Small tables with named rows and columns. After each table, cells are looked up by row and column.

sos =
         mado  relo  radiv  sogegev  zirego  belas   kel  gavafif  debu   gab
ponod    53.5  59.3   56.0     33.5    53.9   46.7  63.5     46.1  60.6  63.6
ber      58.6  46.2   54.6     66.7    45.0   46.7  31.1     46.0  51.2  54.6
tufuben  48.3  51.2   48.8     46.2    52.1   50.3  22.2     53.7  42.3  47.6
rab      33.9  53.9   48.3     62.4    55.0   46.8  74.5     45.3  47.4  50.1
senob    72.0  66.2   44.3     52.8    48.4   57.0  67.8     53.1  44.2  42.0
fom      46.6  35.0   54.4     52.6    52.5   50.7  59.5     49.9  61.3  41.0
nin      53.1  53.2   50.7     38.9    51.6   53.1  20.5     59.1  51.4  58.7
niz      40.9  45.3   56.4     38.9    56.6   50.5  35.6     42.2  44.5  38.8
far      18.7  49.6   58.0     47.4    50.9   48.9  78.4     52.9  42.6  47.5
paza     77.1  35.0   48.8     40.0    50.0   50.1  17.6     57.2  59.7  54.0

ponod, gavafif => 46.1
paza, gavafif => 57.2
senob, kel => 67.8
niz, debu => 44.5
senob, zirego => 48.4
rab, gab => 50.1
ber, kel => 31.1
rab, belas => 46.8
niz, mado => 40.9
nin, debu => 51.4
paza, debu => 59.7
rab, gavafif => 45.3
senob, gavafif => 53.1
far, relo => 49.6
nin, gab => 58.7
ponod, debu => 60.6
ber, radiv => 54.6
ponod, sogegev => 33.5
nin, mado => 53.1
tufuben, belas => 50.3

saremur =
	tevu	fubip	lobot	didulus	gulin
bomuban	-699	9	-314	182	-173
pom	-348	-23	-636	241	-170
mufa	-627	366	-211	-644	684

tevu of mufa: -627
lobot of pom: -636
didulus of mufa: -644
fubip of pom: -23
didulus of pom: 241
tevu of pom: -348
lobot of bomuban: -314
tevu of bomuban: -699
gulin of bomuban: -173
fubip of mufa: 366
gulin of pom: -170
gulin of mufa: 684
lobot of mufa: -211

Table dubeluz
      sapifu  fige  vav  zotipa  fuga  zize  tur  dibes  zapekik
fup      194   114  153     143   136   156  137    218      154
viri     142   209  150     121   119   127  141    207      186
beru      64    78  102     126   120   149  100     55       60

viri, sapifu: 142
fup, vav: 153
beru, vav: 102
viri, zotipa: 121
fup, sapifu: 194
viri, vav: 150
beru, sapifu: 64
Row with the largest sapifu: fup

gazazi:
|  | gidasak | far | fozifi | leves |
|---|---|---|---|---|
| rifisu | 5.219 | 1.336 | 6.268 | -0.326 |
| reg | 4.628 | 4.767 | 5.737 | 5.280 |
| fivad | -1.534 | 8.144 | -5.630 | 3.360 |
| kirobon | -1.542 | -1.398 | -1.903 | -1.851 |
| mogirob | -1.628 | 3.196 | -3.881 | 0.506 |
| tad | 0.076 | -5.479 | 1.296 | -2.249 |
| tiligof | 4.528 | 4.882 | 5.603 | 5.312 |
| gos | 5.506 | 0.907 | 6.488 | -1.783 |
| poz | 5.133 | 0.999 | 6.223 | -1.326 |

fozifi of kirobon = -1.903
far of fivad = 8.144
far of rifisu = 1.336
leves of reg = 5.280
far of tad = -5.479
leves of gos = -1.783
fozifi of tad = 1.296
far of kirobon = -1.398
gidasak of tad = 0.076
fozifi of rifisu = 6.268
gidasak of rifisu = 5.219
far of tiligof = 4.882
Which row has the largest leves? tiligof

